One turn sends every row of this set to another row. A few are shown first. Where does it send the rows asked after them?
j467: [  3 -14  -6 -15  -6  10  -3  -1   7   9  -4   4   0   2  20 -24   0   5
 -13  10  -3  -4   0   9  -9]
j555: [  7  -8 -11   3   3  -1  -5   8  20 -10 -10   8  -8   6   4 -12   3 -10
 -16  -9 -13  -1   9  15 -13]
j413: [ 16   7 -19   4  -2   7  -2   3   5 -15 -13  -2   9  -1  -4   9   2 -17
  -3   7  -3  -4  -3   6   3]
j151: [ -1   3  -8   2   6   3   2 -10  -2 -18  -2   0 -12   0  11  -9  17  -4
 -13  11   1  -7 -15 -11  -4]
j322: [ 10  -4   4 -16   4   5   5  17  12  -4  -4  -5   1  11  -8 -10  11   4
 -15   9 -17   8  11  10 -14]
j204: [  1 -12  -8  -3   6   4 -22  -1   8  11   3  -9  -2   9   9 -19   8  16
 -13  11   1   9   4  12  -8]
j342: [ -2  -4  16 -12   0 -11   1   1   0  -6  20 -13  -2  -5  -6  -1   1  -5
  -1   1   3  14   3  -1  -5]
j688: [ -9   3 -13  11   6   6  -7  -4 -12 -22  -9   9 -12  -1  -5  -4   2   0
   8  16  -5   2  12   7  -7]
j316: [-12  -4  -1  13  13   2   1   4  -1  -1  -3  19  -6  20  -2  -4  -2 -21
  -7  10   1  11   1   1  11]
j282: [  1  -6   0   3   7 -15 -11 -10   0  -7   5   0  -3  -9   1   1  14  -9
 -10   2   0  22 -11  14  -1]
j669: [ 13   3   1 -15   2   4   5  22  11  -3 -10  -4   4  13  -8 -10  11   1
 -15  13 -13   9   9   5 -11]
j778: [ 16   6 -18  -1  -3   9  -7   4   2 -17 -13   1   8  -1  -4   4   1 -16
  -4   6   0  -6  -4   3   3]
j521: [  0  -5  -7  -3 -15   9   3   2   5  26 -12   2  -7   9  13 -12  -3 -12
  -7   6   0   4   6   4   1]
j971: [-21  -6   6   7 -11   0   2  18   5   1  -3  -2  -3   3 -14  -7  -1 -14
   3  21  -3  11   5  -5  -3]
j614: [ -6  -1 -11  -7  -1  -6 -15  -1  -7   8   8   1  -4  -5   7 -19  -5  14
   3  12   7  16  -4  13   1]
j59: [  1   1  -6   6   7   5   4 -11  -1 -17   1  -1  -9   4   9  -9  20  -5
 -13  10  -2  -7 -16 -10  -4]
j395: [-19  -3   3   7  -8   2   7  19  11   4  -2  -2  -4   9 -13  -7   0 -13
  -5  20  -4  14   5  -7   1]
j792: [ -7  -2 -12 -10  -7  15  -1   5   7  15  -8  15   3   7   3  -5  -9   2
   0  12   5   8   0   6  17]
j6: [ -3  -3  13 -17   3  -6   2  -1   1  -9  20 -12  -6  -4  -1   0   4   1
  -4  -1  -2  10   4  -6  -6]
j927: [ -9   4 -13  14   7   4  -3  -3 -11 -21  -5   9 -12  -1  -8  -6   3  -1
   7  13  -2   0  13   8  -9]
j623: [-12  -9  -9 -12   0  -6   0  -2  -6  11   2   7   4   9  -7  -2  -8   9
   2   1  14  11  -4  14   3]

j395 -> j322
j614 -> j792
j59 -> j927
Now these:
j778 -> j151
j282 -> j316
j669 -> j6
j623 -> j521

One turn sends every row of this set to another row. A few are shown first. Where does it send the rows asked after them?
j560: [  5 -12  -1   8  -5  -1  12  -3   5   2  16   8 -10  -5 -11 -11   1 -12]
j311: [ -4  10  13  10 -16   7 -13   0  -6  -5   2   1   5 -12 -11   0 -18  -1]
j814: [ -2  17  13   6 -16  11  -1  -3 -19  -6 -12  -5   1 -14  -7   6  -3   9]
j592: [ -3  11  10   7 -19   7  -6 -12 -15  -8  -7 -10   5 -14 -11  -1  -6   5]
j20: [ -3   0 -19  17 -10  -3  17  11 -21  -2   1   8 -22   6  -2   1   2  -6]
j900: [-11  13  15   6  -8  11  -3   2 -23  -6  -9  10   5 -13  -4   1  -7  -1]
j859: [-14  13  16  13 -15  13  -7   4 -17  -5   3   3   4  -4 -11   1 -11   3]
j837: [-18  -1 -16  11  -8   0  -2 -11 -12  13   9  -1 -17   7  -7   2  -3  -6]
j878: [ -6  -6 -21   9 -14  -1   5  -9 -10  13  12   1 -16  10 -10   3   2  -4]
j564: [ -3  -4 -19   3  -4  -2  13   5  -1  -6  -3   9 -17  -7   3  16  11  -4]
j279: [ -7   1 -11   1   2   1  10   3   5  -2   1   8 -15 -13   7  19   7  -4]
j822: [ -3   9  16   4  -9   1  -6   2 -11  -6 -10   6   8 -18  -8   3 -13  -7]
j178: [ 19  -9  -7  13  -6   4   7   1   7   5   7   1 -11  -3 -12  -6   4 -10]
j680: [  4  11  19   7 -16   5   4  -3 -16 -10  -8  -6   7 -16 -11   0  -3   1]
j26: [ -5   0 -19  17  -9   9  -1  -9 -12  13  11  -8 -11  10  -8   5   5  -6]
j16: [ -2  12  17  12 -19   6  -2   0 -20  -9 -10  -8   0  -7 -15  -3  -7   6]
j418: [  0   3 -13  23  -2   5  14  12 -24  -5  -6   5 -19   5  -3  -3   8 -10]
j257: [ -5   4  -7  19  -4  -4  16  18 -19  -3  -1  10 -25   3  -1  -1  -4  -8]
j738: [  3  -2 -16   5   3   3   5   3   0  -2 -13   3 -14 -10   2  16  13  -6]
j619: [  9 -14 -12   5  -9  -2  13  -1   6   1  10   9 -14  -3 -10  -3   6  -6]

j16 -> j592
j837 -> j560
Now these:
j878 -> j619
j26 -> j178
j311 -> j822

